128 stands for zero in the data rows.
Here are some points, one per row:
[161 166 172 118 103 123 118 158 135  94 133  79 179  95 141 140 153 111 117  90  79 160 176 117 170 146 147 125 149 166  79 172 135 170  57 131 106 163 119 137 127 154 146 161 126 116 125 125]
[ 59 137 168 152  95 178 110 120 168 140 116 140 125 139 108 143  78 193 115 193 138 140 159 127 110 140 110  97 114 142 128  99 137 133 141 154 111 140 127 226 111 119 114 121 133 157 131 180]
[170 141   0 131 122 165 125 162 150 104 132  87 164 109 128 113 150 136 132 137 140  97  69 149 112 129   4 157 118 170 164 115  72 114  90 153 144 255 123 146 148 109 139  88 127 131  70 124]
[129 137 143 122 118 151 157 112 111 125 121  96 137 111 125 133 129 105 155 120  86 134 179 154 160 101 140 139 159 176 108 130 170 111 130 140 175 174 111 149 110  77 176 127 107  84 132  51]
[142 151 101 113  84  86 141 125 239 115  84 126 152 109 144 125 121 113 174 107 138 148 110 114 111 150 116 115 154  76 167 192 141 128  84 114  78 137 204  63 108 166 138 144 196 126 107 120]
[112 112 158 144 108  90 131 148  81 143 151 151 152 127 122 141 121 211 110 170 155 181 106 194 101 168 131 125 131 163 145 131 135 137 136 130 191 116 140 125  98 144 104  83 126 143 131 117]
[172 104 153 136 158 127 146 121 115 179  91  83 130 152 139 127 200 159 104 140 147 138 122 108 160 130 135 118 121 104 196 130 186 166 170 100 186 121 134 146 132 131 135 163 136 175 147  63]
[156  86 124 158 139 102 117 143 158 121 153 122 111  94 115 111  99 191  96 122 116 149 134 146  93 137 125  77 114 163 109  98 139 110 128 151 102 123 154 160 126 118 107  88 174 109 132 131]
[139 109 133 141  89 113  91 146  49 142 132  51 134  94 137 120  67 154 114 145 109 146 159  88  88 135 102  36 103 126 127 135 140 169 152 150  96 125 128 116 120 132  87  99 167 131 109 131]
[115 130 101 131 189 154 160 114 134 114 112  69 134 149 118 226 108  77 165 113 125 131 141 185  98 157 114  99 177 107 212 120 154 126 110 116 122 102 105 142 169 197 133 122 152 130 123 206]
[125 235 145  93 135 148 193 134 103 130 132 131  74 122 164 159 152 135 115 129 142 171  46 112 154 117 147 138  84  90 151 133  92  76 117 132 101 223 123  98 108 111 163 107 123 142 114 179]
[126  76 118 129 122 124 129 111 150 150 138 123 101 125 133 110 104 127  66 142 116  93 176 127 178 128 130 186 127 109 194 117 142 116 129 115 163 124 150 107 103 103 102 222  88 129 166 121]
[135 148 152 120 180 131 115 122 138 110  93 111 144 139 111 148  97  80 141 120  87 130 129 101 108 170 136 107 132 103  43 100 112 115 116 155 183 106 155  99 191 225 146 119 131 146 113 144]
[ 81 140 103  35 123 156 144 104  21 128 156 134  89 140 149  94 100  93  83 120 117 151 124 144 130  60 149 148 137 168  74 107 138 133 118 119 123 130 146 255  92 122 144 128 121 109 128  56]
[114 126 136 140 174 188 122  75 156 156 131 165 122 103 161 120 154  85 116 144 126 119 129  98  93 171 152 187 160  54 135 124 124 147 155 107 113 115 117 101  93 136  92 117 145 145 137 157]
[188 131 114 167 103 129  91 112  83 128  94 152  98 207 135 255 170 142 118  99 147 162 225 126  90  57   0 136 184 113  93  88  62  93 122 128 179 125 111 123 126  75 150 145 113 126 130  92]
[111 126 121 142  87 138 205 140 115 145 121 181  89 173 235 143 141 162 155 146 169 123 104 105 115 155 144 162  84 139  88  91 181  56 122 126 132 143  85 158 119 143 138 118 123 154 128 166]
[162 136 171 133  98   7 122 109 142 104  73 148 118 103 138 138 125 109 181 106 108 162  39 109 118 156 122 112 123 102 135 166 133 167  85 139  83 153 159 125 100 176 133 145 154 130 106 118]
[122 146 139 146 116  29 184 131 175 117  98 126 158  80 129 154 114 119 229 109 127   0 103 127 116 123 118 164 132 116  92 149 131 177  76 127  94 159 210  91 111 146 112 128 151 143 108 160]
[131 105 145 107 156 111  77 134 141 154  77 138  99 121 105  90 117 179  89 153 123  64 102  99 180  91 116 188 202 109 130 140 200  71 160  81 157 110  99 122 151 140 140 133 105 156 149 138]
[101 107 136 124  96 153  59  77 100 112 182  45 153 140  79 122 147 117 145 111  91  99 142 178 163 153 170 128 159 126 119 153 126  84  96 143 135  75 173 146 126 161 148 150  82 121 182 118]
[ 80 122 123 111 163 106 112 110 176 137 232 112 100 145 217  93 179 149 124 206 134 113 145 104 105 101 113 146  28 110 179 105  89 109 133 156 137 134  44 115 149 116  94  94 120 139 112  68]
[109 121 127 200 203 154 128 127 126 151 119 200 109 151 156  86 109  89 113 137 200  98 130   7 125 125 184 102  93 120 215 133 162 122 145 107 131  88 132 101 117 145 128 115 119 110 121 136]
[ 98 120 160 149 188 154 160  72 166 151 115 103 105  83 162 122 143 101 123 145 139 139 110 154 111 148 177 169 153 141 117 145  74  93 143 109 136 110 113  98  91  99  80 128 127 184 140 164]
[158 124  76 108  83 148 148 118 135 127 146  95 175 162 125 116  86 131 130 117 136 174 102  94 135  41 156 195 169 143 118  85 139 167 155 126 136 120 110 117 112 110 114 129 143  93 140 143]
[136 142 145 134 171 113  89 132 123 105 123  97 143  68 131 145  55  69 180 102 114  86 103 135 131 221 120 127 141 115 129 162  43 137 100 160 134  89 137 146 246 164 198 112 218 150 124 116]
[164 132 139 141 169 102  95 144 126 188  85 160  85 124 134 103 185 155 122 137 146 133 151 158 184 126 141 140 150  93 150 114 156  93 174 121  95 139 121  99 156 166  66 149 108 152 158 116]
[121 144 127 127  73 136 109 126 161 151 136 157  78 132 106 148 151 101 123  88 146  65 141  80 122 108 176 110  96 165 117  80  70 122 199  31 148  97  84 145  37 143 114 156 134 110 130 127]
[113 130 135 115 124 139 167 120  85  89 126 175 139 141 116 104 137 122  95 125 122  88 181 161 129 131 124 151 218 123 126 112  82 102 131 146 132 146 101 113 110 119 163 157 106  87 141  97]
[150  70 141 172 156 132 120 123 141 146  88 201 147 110 149 118 137 126 113 156 159 112  99 128 171 101 134 127 123 114 115 148 134  86 137  98 148 135 119 144 149 118 113 178  91 136 150 158]
[112 126 144 128 125 161 140  95  95  93 129 116 128 123  87 152 120  88 109 129 132 133 157 146 144 155 130 135 131 116  93 110 182 132 112 138 131  94 153 119 156 211 151 127 132 142 181 103]
[137 119 159 145 167  96 151 101 150 145 124 109 141 134 138  92 174 131 114 140 154 124 111 104 153 139 105  85 137 133  94 131 143 121 154  98 147 110 136 169 115  88  89 177  33 121 181 142]
[121 167 109  37 145 115 173 183 186 121 202 164 154 121 108 115 157 111 144 132 137  99 125 103 197 126 150 106 137 130 167 174  93 130  97 209 102 173 113 151 135  89 123 109 122 128  46 123]
[ 54 124 128 144 119 108  55 110 115 141 182 142 118 155 131 130  92 165 110 143 160 174 125 184  97 156 121 105 145 138 100 112 196 149 144 145 160 146 121 134 105 106 101 108 141 161 128 190]
[174 133 124 143 134 158  94 104 138 115 107 122 105 162  96 187 120 154 152 107 148 127 143 139  64 108 113 115 144  98  74 127 136  89 131 114 121 168  84 118 143 102 118 172 108 111 125  25]
[ 87  68 157 154 117 152  87 124 123 129 112 109  76 152 147 120 167 129 106 145 155 167 128  87 192 127 183  98 142 107  84 136 114 143 117  62 174 141 120  51 163 135 101 156  99 106 149 131]
[123 135 143 104 101  96 131 197 119  90  59  99 170 149  49 106 151 113 129  88  97 187 181 111 106 121 143 226  63 138 124 158 106 129 144 123 109 116 185 126 163  81 119  91 127  41 112 158]
[143 136 143  83 155 181 167 142  90 139 184 150 141 189 112 133 114 126 148 130 157 163 134  78 184 114 109 120 108 153 110 124  98 142 114 127  96 119  91 111  74 119 151 137 148 115 121 130]
[111 121 148 148 150 141 112 100  77 113 123 118  94  59 143 121 181  87 161 131 110 143  93 121  73 131 127  93 110 131 179 113 197 121 120 129 134  98 120  87 117  85 101 142 144 161 107 134]
[201 103 111 181  80  99 217 161 131 106 168 148 139  52  76  10 143 159 153 113  48 152 137 172  84  98  85 159 151 141 148 161 149 192 124 131 121 105 121 107 233 129 126 133 129  94 109 151]
[135 158 151 145 101 117 139 216 138 105 102  80 128 165 100 118  66  93  84 119  98 140  92 184 119 126 156 200  89 139 135 159 153 151 134 127 103  62 136 138 130  81 156  85 119  67  97 122]
[ 63  91 116 141 119 146 111 112 168 153 177 155 154 133 113 151  69 160 128 137 131 224 140 127  99 147 113 105  99  89 147  92  98 142 153 141 106 116 136 154 103 132 127 120 114 196 150 104]
[134 154 112  78 119 107 106 118 142 135 162 118 131 142 106 165 128 118 110  69 142  98  76 180 152 109 125 115 115 240 110 135  92 163 144 157  53 110 139  63 124 134 209 126 108 122 105 180]
[146 173  66  82 146 154  82 186 100  94 117 132 125 137 115  98 127 128 147 111 129  96 152 139 156 135 150 103  49 136  86 176 128 185 133 165 130  49 131 156 103  97 165  91 123 101 126 126]
[129  89 152 127  85 142  86 141 103 139 122 166 177 127 127  98  99 137 125 144 126  67 164 172  79 107 124  21 113  89 156  88  95 120 132 131 127 147 150 105 131 117 147  84 155 144 133 180]
[139 137  39 107 101 128 170 131 108 115 126 202 167 138 128 135 151 148 126 122  80 113  91 109 131 114 137  90 122 166 126 119 109 145 121 124 103 153 119 171 158 116  88 105 138 112 131  65]
Along one direction, these points spread out more than along any other. How many in every 100 of the points above lie lower along it than each point below? Answers are rounded to whole numbers. More than half of the points above lie lower than the first one.
[161 166 172 118 103 123 118 158 135  94 133  79 179  95 141 140 153 111 117  90  79 160 176 117 170 146 147 125 149 166  79 172 135 170  57 131 106 163 119 137 127 154 146 161 126 116 125 125] 80
[158 124  76 108  83 148 148 118 135 127 146  95 175 162 125 116  86 131 130 117 136 174 102  94 135  41 156 195 169 143 118  85 139 167 155 126 136 120 110 117 112 110 114 129 143  93 140 143] 50
[ 98 120 160 149 188 154 160  72 166 151 115 103 105  83 162 122 143 101 123 145 139 139 110 154 111 148 177 169 153 141 117 145  74  93 143 109 136 110 113  98  91  99  80 128 127 184 140 164] 26
[162 136 171 133  98   7 122 109 142 104  73 148 118 103 138 138 125 109 181 106 108 162  39 109 118 156 122 112 123 102 135 166 133 167  85 139  83 153 159 125 100 176 133 145 154 130 106 118] 87
[142 151 101 113  84  86 141 125 239 115  84 126 152 109 144 125 121 113 174 107 138 148 110 114 111 150 116 115 154  76 167 192 141 128  84 114  78 137 204  63 108 166 138 144 196 126 107 120] 91
[136 142 145 134 171 113  89 132 123 105 123  97 143  68 131 145  55  69 180 102 114  86 103 135 131 221 120 127 141 115 129 162  43 137 100 160 134  89 137 146 246 164 198 112 218 150 124 116] 98
[172 104 153 136 158 127 146 121 115 179  91  83 130 152 139 127 200 159 104 140 147 138 122 108 160 130 135 118 121 104 196 130 186 166 170 100 186 121 134 146 132 131 135 163 136 175 147  63] 7
[129  89 152 127  85 142  86 141 103 139 122 166 177 127 127  98  99 137 125 144 126  67 164 172  79 107 124  21 113  89 156  88  95 120 132 131 127 147 150 105 131 117 147  84 155 144 133 180] 59
[109 121 127 200 203 154 128 127 126 151 119 200 109 151 156  86 109  89 113 137 200  98 130   7 125 125 184 102  93 120 215 133 162 122 145 107 131  88 132 101 117 145 128 115 119 110 121 136] 2
[156  86 124 158 139 102 117 143 158 121 153 122 111  94 115 111  99 191  96 122 116 149 134 146  93 137 125  77 114 163 109  98 139 110 128 151 102 123 154 160 126 118 107  88 174 109 132 131] 63
[150  70 141 172 156 132 120 123 141 146  88 201 147 110 149 118 137 126 113 156 159 112  99 128 171 101 134 127 123 114 115 148 134  86 137  98 148 135 119 144 149 118 113 178  91 136 150 158] 20
[174 133 124 143 134 158  94 104 138 115 107 122 105 162  96 187 120 154 152 107 148 127 143 139  64 108 113 115 144  98  74 127 136  89 131 114 121 168  84 118 143 102 118 172 108 111 125  25] 37
